rotation steps, each row followed by its count of steps:
The counts run from 0 to 486.
[-4.6,-20.6,-4.7,31.3,0.0,9.0,-15.0,-21.3,4.7,1.4,33.5,18.5,10.2,14.0,-38.8,9.0,-29.6,-3.6,26.7,10.3,6.3,14.2,-12.0,-12.1,-17.0,23.5,-15.0,-0.1,6.8,-12.3,-16.0,-2.5,16.0,18.4,-12.5,-0.7,28.2,-8.3,2.7,-21.5,-26.4,-28.9,-31.4,25.5,6.1,-13.6,20.4,-15.8,-24.8,14.0,22.1,35.1,-24.9,-1.5,-14.6,-2.0,-18.1,-15.4,-16.3,-12.8,-21.1,-4.5,2.6,1.7,32.4,18.8,-18.7,-2.1,17.4,-15.0,-11.1,-3.4,-32.5,-12.9,-8.0,28.2,23.8,0.6,-0.4,4.1,3.1,-27.0,-2.6,5.0,10.9,11.8,-10.9]	24
[-19.5,-13.9,-13.4,36.9,7.1,7.7,-31.6,-19.9,-3.9,11.3,30.0,13.6,10.1,4.2,-38.4,9.3,-9.4,2.9,22.0,15.2,23.2,12.7,-17.1,-22.9,-9.6,32.0,-8.0,-16.7,2.8,-7.0,-6.4,-1.6,20.5,19.6,-12.1,-4.6,32.5,-7.0,-7.0,-11.0,-17.5,-32.3,-16.4,21.4,-7.5,-2.1,25.1,-35.3,-19.8,10.7,15.0,33.4,-10.7,-6.8,-11.4,-8.8,-12.8,-20.9,-23.5,-3.1,-22.4,14.3,-13.8,-3.1,17.6,18.1,-28.3,-0.4,19.2,-12.8,-9.5,-13.2,-29.8,-7.9,-5.8,24.7,13.5,7.8,-2.8,3.2,-5.2,-26.9,-20.4,-11.1,2.5,3.8,-16.4]	477
[-8.0,-16.9,-6.0,30.8,0.5,11.1,-19.4,-27.8,-3.9,8.5,26.2,15.6,6.4,18.5,-41.3,10.0,-27.3,-5.6,19.4,16.5,0.4,20.4,-10.6,-18.0,-6.6,22.3,-11.0,-12.2,5.1,-15.7,-17.4,1.6,11.6,18.2,-11.4,-0.7,25.2,-2.4,4.7,-17.8,-25.7,-29.7,-34.3,22.1,1.6,-9.2,25.8,-20.8,-28.7,16.4,23.6,33.5,-17.8,-0.7,-16.1,-3.9,-14.0,-16.0,-18.6,-5.1,-26.1,1.9,0.5,0.5,26.7,18.9,-26.7,-6.7,21.9,-10.3,-0.8,-9.5,-35.8,-8.4,-12.0,27.3,21.9,-2.0,2.5,5.6,3.1,-14.8,-8.9,8.1,16.0,9.1,-12.4]	249
[-29.2,-8.0,-15.9,23.8,-4.3,17.9,-25.4,-11.9,1.9,21.9,30.1,25.6,4.0,-3.6,-14.5,9.6,-9.3,3.0,14.8,-3.4,20.0,1.5,-17.4,-8.3,-12.1,47.0,-4.8,-12.8,7.2,-10.2,-7.2,16.9,30.5,15.5,1.3,-12.0,31.6,2.7,5.8,-10.5,-10.0,-20.6,-6.5,18.5,11.6,2.6,4.0,-28.5,0.5,17.5,27.3,27.8,-4.4,-9.0,-20.7,-10.4,-9.4,-11.7,-11.9,-34.1,0.9,27.4,-7.5,-6.3,18.8,19.7,-27.0,4.7,24.2,8.1,7.0,-1.2,-27.5,-10.1,-2.2,16.8,7.6,-5.6,7.0,-5.2,-1.8,-44.3,-22.7,-19.0,25.7,-3.9,-17.2]	45
[-21.5,-19.1,-3.3,19.0,-3.0,30.4,-23.3,-35.8,-2.5,16.2,42.8,19.6,-4.8,3.9,-34.7,6.3,-13.1,-7.4,24.1,14.2,17.5,21.2,-32.5,-9.2,-10.4,38.2,-5.7,4.4,-2.1,-10.9,-18.2,2.9,14.0,-1.3,-10.4,2.1,29.0,-20.9,5.3,-12.7,-1.4,-33.0,-21.9,17.0,-2.0,-3.8,24.5,-14.4,-5.2,1.0,15.9,40.6,-13.5,8.3,-10.1,2.8,-22.2,-14.7,-11.8,-17.0,9.8,-1.6,-9.6,15.6,21.6,13.8,-24.8,-0.7,20.3,-5.7,-11.1,-13.3,-35.7,-1.6,-9.4,24.4,9.5,-5.7,8.6,10.0,8.4,-21.2,-3.8,4.9,7.7,-4.7,-7.0]	94
[-21.6,-23.9,-17.8,25.1,-5.4,16.9,-22.7,-22.0,-4.9,23.9,21.7,28.9,7.4,8.8,-28.3,21.4,-25.6,-24.6,0.8,8.5,-2.6,2.3,-22.7,5.8,-3.0,30.3,-9.2,-1.2,-6.0,-8.5,-13.3,10.4,27.7,17.4,0.7,-3.0,24.6,9.6,4.6,-12.5,-24.3,-13.7,-26.0,17.6,11.9,-6.3,9.8,-14.0,-13.6,20.8,35.1,21.8,4.1,-10.2,-8.7,-10.7,4.7,-16.9,1.3,-23.1,-5.9,12.0,3.3,-8.9,23.1,8.5,-19.3,9.2,31.5,8.3,12.5,1.6,-40.1,-11.4,-0.8,14.6,15.2,-11.5,13.5,-18.2,0.6,-24.6,-5.1,-4.2,47.3,1.8,-9.1]	173
[-17.9,-15.2,-11.1,28.5,-3.4,5.9,-25.7,-26.6,-5.7,4.0,25.0,10.5,9.0,19.3,-39.9,13.9,-31.8,-7.9,10.4,15.2,0.0,26.0,-11.0,-13.4,0.1,22.3,-14.0,-16.0,3.9,-14.0,-17.4,1.9,14.0,21.1,-8.5,-6.4,24.7,3.1,5.4,-15.4,-31.1,-19.4,-32.4,18.0,-0.6,-7.4,23.8,-21.0,-27.5,18.0,22.1,28.0,-16.9,-1.5,-16.1,-20.2,-2.4,-24.6,-15.4,-10.1,-24.3,10.2,1.3,2.7,23.2,12.5,-25.8,-12.0,28.7,-7.8,8.1,-6.9,-38.5,-13.1,-12.5,23.5,16.9,-4.9,6.8,1.3,-5.9,-8.9,-16.7,7.2,20.4,7.9,-15.1]	474
[-14.9,-27.5,-8.3,23.9,-6.3,24.5,-5.7,-18.6,-0.8,7.6,27.4,27.1,13.0,16.1,-37.3,23.4,-30.7,-27.1,5.2,4.7,9.8,1.8,-32.4,3.5,-20.3,29.2,-8.6,10.8,-3.6,-3.8,-15.1,2.9,26.7,19.6,-10.2,-6.3,21.2,-4.8,7.1,-20.1,-22.1,-21.1,-34.4,20.6,9.3,-8.7,12.2,-5.6,-18.4,12.3,29.8,24.5,-14.1,-5.4,-9.7,-10.7,-0.2,-15.4,5.2,-18.3,-3.5,-7.8,4.8,3.8,34.7,4.9,-8.2,6.7,23.6,-11.2,-1.9,-3.8,-29.7,-7.0,0.7,24.8,21.5,-12.9,2.2,-12.3,0.2,-21.7,4.6,-1.7,38.5,2.9,-7.9]	184
[-29.5,-26.4,-18.0,41.7,0.8,-3.1,-23.6,-24.2,2.5,10.2,39.0,19.6,21.8,9.8,-38.6,22.0,-14.3,-14.0,9.1,15.7,16.0,1.4,-2.7,4.3,-2.8,18.1,-19.7,6.9,-7.5,-11.7,-7.8,-15.0,22.6,21.3,-8.8,-6.2,27.3,-7.3,-9.6,-13.1,-34.6,-20.9,-26.1,23.7,-3.1,-4.7,18.4,-24.4,-23.2,7.4,16.4,29.3,-2.5,-5.3,-12.8,-14.2,-1.8,-21.3,-30.8,-7.6,-14.1,0.2,-5.6,-10.6,28.3,11.9,-10.4,7.6,24.1,-10.5,-10.2,0.6,-32.3,-10.7,-4.5,18.3,16.7,2.6,2.7,-10.7,-3.3,-19.8,-10.2,-15.3,13.5,8.1,-14.4]	239
[-35.6,-21.6,-24.4,30.3,-7.3,1.9,-36.2,-31.1,-1.3,24.9,35.6,16.7,13.7,6.9,-31.9,22.6,-18.1,-21.5,2.0,13.1,5.7,10.9,-2.8,11.4,11.5,21.7,-22.0,1.3,-7.8,-13.5,-8.1,-3.6,21.3,13.5,0.0,-2.1,19.6,1.2,1.3,-10.1,-30.3,-5.4,-23.6,16.3,-3.3,0.5,17.0,-18.6,-13.0,11.6,18.3,29.2,2.2,5.0,-18.9,-22.4,5.9,-19.4,-24.6,-23.2,-0.5,12.6,-1.8,-4.2,19.2,10.8,-15.7,-1.7,33.8,3.9,9.2,3.4,-45.3,-9.7,-5.4,17.1,7.4,-5.1,17.2,-8.9,-2.6,-11.4,-16.9,-11.0,30.6,3.5,-9.9]	2
[-26.4,-22.5,-20.0,37.2,-5.6,3.6,-31.5,-31.5,-0.9,22.4,21.5,18.4,15.4,14.3,-33.3,22.7,-17.0,-24.5,9.5,14.4,4.8,7.1,6.9,1.8,6.6,12.3,-20.3,-5.6,0.2,-10.6,-0.8,3.7,19.1,18.3,-11.0,-12.1,17.6,-6.1,0.6,-17.9,-26.1,-22.0,-25.6,18.4,11.4,0.9,16.8,-13.8,-25.1,12.6,23.1,33.7,-6.5,4.5,-19.6,-4.8,-0.4,0.2,-33.0,-14.9,-7.0,5.7,-6.5,-4.7,24.5,23.3,-26.5,4.7,18.7,7.3,-1.4,1.6,-41.6,1.5,1.7,20.9,19.7,-0.6,13.9,3.0,-0.3,-12.3,-14.5,-1.7,35.4,11.4,-19.4]	120
[-25.8,-10.5,-11.7,20.4,-3.1,13.2,-28.1,-27.9,-3.0,19.6,28.5,30.3,-1.1,4.3,-24.7,7.9,-22.1,-8.7,10.7,10.2,-9.4,15.3,-13.7,-5.7,2.4,34.5,-6.0,-7.9,-1.2,-20.9,-15.6,14.1,13.7,8.0,5.7,-1.0,29.5,11.5,6.9,-8.2,-18.1,-20.3,-22.7,14.8,6.1,-8.6,14.4,-21.7,-7.5,25.4,34.2,27.9,6.9,-10.3,-8.7,-3.3,-5.5,-10.6,-4.0,-26.0,-12.6,12.0,-5.0,-12.3,23.5,19.9,-32.5,4.4,33.0,10.6,19.0,2.6,-37.6,-8.9,-13.0,15.1,10.1,-12.1,17.2,-14.0,10.7,-30.4,-12.1,4.5,36.4,0.5,-9.7]	161
[-22.1,-23.7,-17.7,39.9,1.2,2.8,-28.0,-15.3,-3.7,15.3,28.0,10.3,20.4,11.7,-35.1,19.7,-17.6,-9.3,12.3,9.6,17.4,0.4,-12.7,-2.5,-2.4,28.1,-10.3,-4.3,-3.6,-3.6,-4.2,-4.9,27.5,24.5,-6.6,-6.0,26.8,-2.4,-5.1,-12.3,-35.9,-15.2,-20.4,23.8,-0.4,-0.4,14.4,-29.0,-18.6,9.2,16.4,24.9,-9.1,-3.4,-21.0,-23.7,2.0,-31.6,-26.6,-15.9,-13.3,20.2,-8.1,-7.7,20.6,8.1,-3.1,1.6,25.0,-14.1,-4.2,-3.2,-41.1,-15.7,0.1,19.4,14.3,0.9,0.2,-7.9,-13.9,-22.4,-25.5,-23.2,16.1,-0.6,-11.7]	15
[-18.0,-25.5,-10.0,25.0,2.2,31.3,-11.2,-15.3,1.3,16.6,23.9,25.8,10.8,4.0,-35.9,20.3,-9.8,-25.1,16.7,9.7,24.3,-5.9,-45.4,-1.9,-26.7,35.1,-6.7,8.8,-7.4,0.6,-1.3,1.4,32.5,22.5,-13.4,-3.3,25.4,-16.2,-2.1,-16.7,-13.9,-30.1,-25.6,22.8,2.4,-2.0,8.1,-18.0,-17.3,2.6,17.0,32.4,-3.9,-9.4,-9.6,1.1,-8.0,-16.8,-1.8,-12.1,-2.3,0.0,-0.8,1.5,27.4,4.2,-10.8,10.0,12.1,-16.9,-14.2,-9.6,-31.4,-3.2,4.2,29.3,19.5,-0.5,-2.1,-9.2,-2.5,-33.9,0.4,-14.0,26.3,0.1,-11.9]	182
[-27.3,-10.4,-16.3,28.0,0.1,7.6,-27.8,-34.8,-2.8,12.6,25.7,13.6,11.4,14.6,-40.0,19.8,-19.7,-23.4,12.6,18.8,-1.1,19.8,-5.9,-3.1,2.5,9.8,-26.5,-0.1,-5.7,-17.1,-3.2,-3.5,14.9,24.5,-10.3,-2.1,20.9,-4.2,5.4,-15.4,-26.7,-20.1,-34.9,16.6,-7.3,0.7,24.9,-17.1,-26.1,11.9,18.6,39.3,-6.4,3.4,-17.1,-7.0,-0.6,-11.7,-20.2,-11.5,-14.3,2.5,6.0,3.8,27.3,18.5,-33.0,-1.5,23.8,-1.8,2.6,-4.8,-38.7,3.3,-12.9,28.4,18.2,-0.5,11.9,1.0,-0.6,-9.7,-9.2,5.7,28.2,11.8,-13.5]	462
[-25.8,-19.8,-7.3,21.5,-6.6,21.6,-27.4,-42.8,-6.2,13.3,41.1,25.8,-2.9,5.8,-35.8,11.6,-21.9,-11.3,14.0,14.0,6.0,29.7,-22.2,-8.9,1.7,34.9,-6.3,-1.9,-4.5,-16.2,-24.3,5.4,13.1,-4.7,-11.3,-0.3,26.0,-13.6,3.5,-11.3,-4.5,-27.4,-30.4,14.9,-0.2,-6.5,30.0,-9.5,-10.5,13.4,25.4,31.7,-9.9,5.2,-9.5,-8.6,-11.9,-3.7,-17.0,-11.5,2.9,-3.9,-10.1,14.2,23.4,15.2,-29.2,-3.8,32.4,2.5,1.6,-11.2,-33.3,-1.4,-12.1,17.0,10.9,-9.6,13.7,5.5,9.9,-10.1,-4.3,15.6,20.6,-1.5,-8.3]	320
[-35.7,-10.1,-12.6,32.7,-0.8,-2.5,-20.9,-20.8,7.1,11.2,49.2,36.5,9.1,-3.4,-24.1,9.8,-13.3,9.5,14.5,2.1,13.3,4.5,-4.8,-5.3,-6.5,37.9,-4.2,2.7,-1.5,-22.7,-20.2,2.4,20.8,12.6,1.7,-8.1,39.2,-1.3,-7.6,-10.8,-17.5,-22.5,-12.7,22.0,0.5,-6.6,15.2,-30.4,-2.4,20.3,28.3,29.9,-1.1,-13.4,-7.5,-1.1,-11.5,-9.6,-19.1,-23.0,-10.4,7.1,-10.7,-18.9,29.3,26.3,-25.3,11.3,25.5,1.2,-2.1,10.3,-12.0,-9.4,-12.7,8.0,13.9,-5.0,8.2,-17.2,10.7,-39.3,-7.3,-10.6,17.3,5.5,-14.3]	381
[-27.8,-21.7,-14.4,36.0,-6.7,-3.6,-18.3,-22.7,6.2,8.3,35.0,16.5,25.7,14.7,-33.2,26.2,-22.0,-15.7,8.8,4.8,15.6,1.1,6.8,8.5,-6.2,18.0,-23.3,6.1,-0.9,-15.3,-8.6,-3.1,27.0,25.4,-13.0,-13.4,22.6,-7.2,-3.0,-22.3,-35.9,-13.7,-30.1,24.2,7.8,-3.6,13.6,-15.4,-23.7,11.1,20.7,28.6,-18.2,-2.1,-20.8,-13.5,-0.1,-10.2,-30.3,-17.6,-11.2,-0.9,1.2,-5.2,33.4,17.2,-11.4,5.9,18.9,-4.7,-9.8,8.3,-27.9,-8.9,-2.1,20.9,18.6,-0.2,5.4,-6.8,-3.6,-19.4,-10.5,-9.4,26.1,13.2,-15.0]	126
[-30.3,-15.9,-5.8,17.0,-12.9,16.5,-18.6,-33.9,6.1,11.6,49.2,26.5,4.9,3.2,-24.3,15.2,-18.9,-12.9,17.8,4.2,14.4,18.8,-12.5,4.1,-10.6,35.0,-17.0,16.2,1.8,-15.8,-20.3,6.9,15.4,-1.3,-14.7,-5.0,24.3,-18.4,7.4,-19.7,-9.5,-19.7,-26.7,16.3,8.9,-1.8,18.0,-4.4,-3.2,7.6,23.1,39.9,-18.7,8.8,-17.5,-3.8,-16.4,-0.4,-19.7,-29.8,15.7,-10.9,0.4,14.3,31.9,18.0,-23.8,0.5,22.9,1.2,-8.2,2.9,-26.5,-0.9,-11.7,19.6,12.2,-9.8,13.5,7.0,14.5,-24.0,2.3,4.7,21.4,2.8,-10.7]	438
[-31.7,-12.2,-19.4,30.9,-4.1,8.0,-26.0,-21.4,1.4,23.4,31.4,36.4,4.5,-2.9,-23.0,14.2,-4.4,-7.7,9.2,6.8,10.4,-2.2,-8.7,-6.2,-8.0,36.8,-7.9,-7.7,-2.2,-16.6,-8.1,17.6,22.7,11.3,0.5,-13.7,31.0,-2.7,-4.5,-10.3,-11.2,-27.3,-13.8,17.7,11.9,-2.7,10.4,-25.6,-9.0,20.0,32.5,29.4,7.2,-14.1,-9.7,6.3,-7.7,6.6,-16.9,-21.5,-4.0,12.0,-14.4,-17.5,24.6,30.1,-35.7,14.1,17.5,17.6,1.4,3.3,-23.5,2.6,-1.4,16.0,13.2,-3.0,10.3,-12.7,6.4,-37.9,-13.7,-6.2,37.4,3.9,-18.7]	50
[-27.5,-18.6,-11.9,20.3,-5.8,25.6,-24.6,-25.9,-9.9,13.0,42.2,21.4,4.8,5.1,-28.5,16.9,-15.3,-6.4,9.9,5.2,32.8,15.1,-41.6,-15.3,-13.4,47.8,1.9,-5.5,-5.3,-4.1,-17.7,3.9,30.2,4.0,-8.9,-8.8,29.4,-15.7,2.1,-12.3,-7.6,-22.0,-18.4,15.4,-6.9,2.9,22.4,-25.3,-5.5,2.9,21.1,26.6,-11.0,1.8,-12.3,-25.6,-5.5,-25.8,-4.9,-15.0,10.4,14.5,-10.3,13.3,17.3,2.1,-10.9,-2.9,30.4,-10.7,-1.1,-17.4,-26.5,-7.7,-4.7,17.8,2.7,-7.6,5.3,-1.1,-7.9,-18.8,-17.5,-10.3,10.1,-16.2,-9.9]	87
[-28.4,-26.6,-23.6,35.9,-10.2,5.0,-33.6,-30.4,-1.5,26.5,25.4,15.0,16.0,15.9,-29.8,24.1,-18.8,-24.0,3.9,12.7,7.0,5.2,1.5,9.1,7.6,18.0,-18.2,-7.6,-0.8,-9.5,-4.0,6.4,25.1,17.9,-6.1,-10.3,19.0,0.8,-1.3,-15.7,-31.5,-11.0,-25.7,18.3,10.9,0.7,12.4,-14.1,-19.1,10.9,20.8,24.7,-8.3,2.8,-24.6,-14.6,4.1,-11.1,-30.3,-22.4,-2.3,13.7,-2.7,-2.1,17.5,12.9,-12.9,4.4,26.4,6.4,4.3,-1.0,-47.1,-7.3,2.6,15.8,12.8,-4.1,11.6,0.6,-4.9,-11.8,-18.3,-9.3,36.8,4.0,-15.7]	345
[-28.6,-23.6,-14.1,24.3,0.7,18.6,-25.2,-24.8,9.2,26.4,37.2,18.1,10.9,-0.3,-23.2,17.3,-1.3,-14.4,23.1,11.6,22.4,1.7,-17.6,13.7,-12.8,32.1,-21.6,11.1,-4.7,-3.8,3.3,0.4,28.4,14.4,-9.1,1.5,24.4,-19.9,3.6,-13.3,-14.3,-19.0,-16.5,22.2,-2.2,1.8,7.1,-14.1,-0.4,-5.3,9.7,42.8,-10.4,7.5,-26.1,1.4,-18.6,-11.7,-24.9,-32.2,15.5,7.5,-5.6,4.6,24.3,15.5,-12.7,7.6,13.1,-4.1,-14.8,2.9,-46.3,-2.6,-0.5,28.0,12.8,3.4,3.0,9.4,3.9,-33.1,-9.2,-16.0,13.6,2.6,-10.5]	111
[-8.5,-12.3,-7.5,26.7,5.7,18.9,-27.2,-24.3,-5.0,8.5,21.5,8.7,4.0,15.1,-42.1,7.4,-21.5,-5.8,26.6,16.1,6.1,22.9,-21.9,-20.8,-11.4,21.6,-12.3,-14.6,2.8,-8.7,-6.4,-1.2,16.8,22.4,-10.8,0.5,27.7,-4.8,8.3,-14.7,-21.4,-29.6,-27.4,21.3,-5.0,-4.9,21.7,-24.5,-26.1,11.4,17.7,38.3,-16.4,4.4,-16.6,-7.4,-13.8,-23.6,-15.0,-8.8,-24.0,13.3,-0.4,4.6,21.0,13.2,-28.8,-10.1,22.1,-15.0,-1.4,-14.4,-37.8,-8.3,-5.9,33.2,16.6,1.9,2.2,8.2,-4.9,-19.0,-14.6,2.6,12.3,6.4,-13.8]	248
[-18.6,-9.9,-2.6,24.9,-2.4,3.3,-13.8,-19.0,7.4,-5.8,38.7,20.0,11.1,12.7,-31.2,12.1,-24.1,2.6,20.6,1.4,14.0,19.6,-5.6,-13.2,-20.4,26.8,-17.8,5.8,8.7,-19.4,-17.9,0.6,14.3,19.4,-12.0,-7.7,27.3,-8.6,10.5,-23.8,-25.0,-22.6,-25.9,24.5,5.2,-9.0,21.0,-20.1,-18.6,16.7,20.7,35.5,-29.0,-1.1,-17.7,-6.2,-17.1,-12.4,-15.8,-21.2,-14.5,-5.3,5.6,3.5,38.6,23.7,-27.8,-4.0,19.0,-13.1,-8.8,4.7,-19.5,-4.1,-17.0,22.0,16.3,-2.7,-0.1,1.1,1.2,-29.6,-4.2,3.7,12.7,13.8,-14.3]	367
[-27.8,-19.0,-10.9,18.8,-11.9,17.4,-10.7,-21.8,-8.1,6.4,30.1,24.7,14.0,13.1,-36.6,26.8,-27.8,-29.3,-2.5,5.3,10.3,11.8,-31.9,0.7,-15.4,28.6,-12.9,7.1,-7.4,-14.7,-18.0,2.2,26.5,21.9,-10.7,-9.5,23.5,-0.7,8.7,-18.8,-22.9,-12.4,-35.0,18.0,-0.6,-3.9,20.0,-13.7,-22.2,15.7,28.8,20.9,-7.4,-4.3,-8.6,-23.4,5.6,-21.8,4.3,-16.0,-5.5,2.2,10.4,4.8,28.6,3.6,-16.1,-1.3,30.9,-7.9,11.8,-4.1,-24.8,-4.5,-10.5,21.0,12.4,-12.2,9.5,-17.8,-6.1,-13.7,-1.3,0.8,40.0,0.5,-10.6]	72
[-13.2,-9.3,-6.6,26.2,-4.4,13.4,-21.7,-21.7,-1.1,3.1,17.8,11.7,8.1,15.9,-35.2,14.3,-25.7,-9.8,18.1,8.1,8.9,20.7,-8.7,-18.2,-11.4,18.1,-20.4,-13.3,8.3,-14.9,-10.0,8.9,20.2,23.6,-15.5,-11.0,20.8,-6.9,13.3,-21.5,-22.6,-21.8,-29.8,19.8,9.5,-2.0,20.8,-18.9,-27.6,16.9,20.6,34.4,-24.5,2.1,-21.9,-13.7,-8.8,-12.2,-21.2,-12.3,-19.6,8.9,4.8,10.6,28.6,21.1,-34.9,-10.2,15.8,-7.9,2.8,-8.2,-32.8,-3.7,-9.8,29.9,19.4,-1.5,3.6,11.2,-10.8,-19.2,-17.5,6.8,21.5,13.0,-18.0]	361
[-42.5,-15.5,-26.1,33.0,-7.3,1.3,-31.8,-25.8,-4.1,19.9,30.8,15.2,19.1,6.5,-28.7,24.9,-11.3,-21.8,2.9,12.1,15.4,7.7,-2.1,7.1,7.8,23.7,-21.1,-2.2,-7.7,-10.2,-3.7,-2.2,29.0,25.3,-6.2,-12.8,22.9,-4.4,-3.3,-11.0,-29.3,-8.5,-20.4,15.5,-5.1,9.2,17.1,-26.2,-14.1,8.5,15.3,30.4,1.1,0.5,-22.5,-24.6,9.7,-18.4,-28.6,-16.8,0.8,21.4,0.2,-4.6,19.1,12.6,-18.4,3.5,27.0,3.6,9.0,0.9,-35.8,-6.0,-4.6,19.0,7.2,-0.5,12.3,-7.6,-8.7,-14.7,-23.3,-18.8,28.1,5.4,-16.8]	458
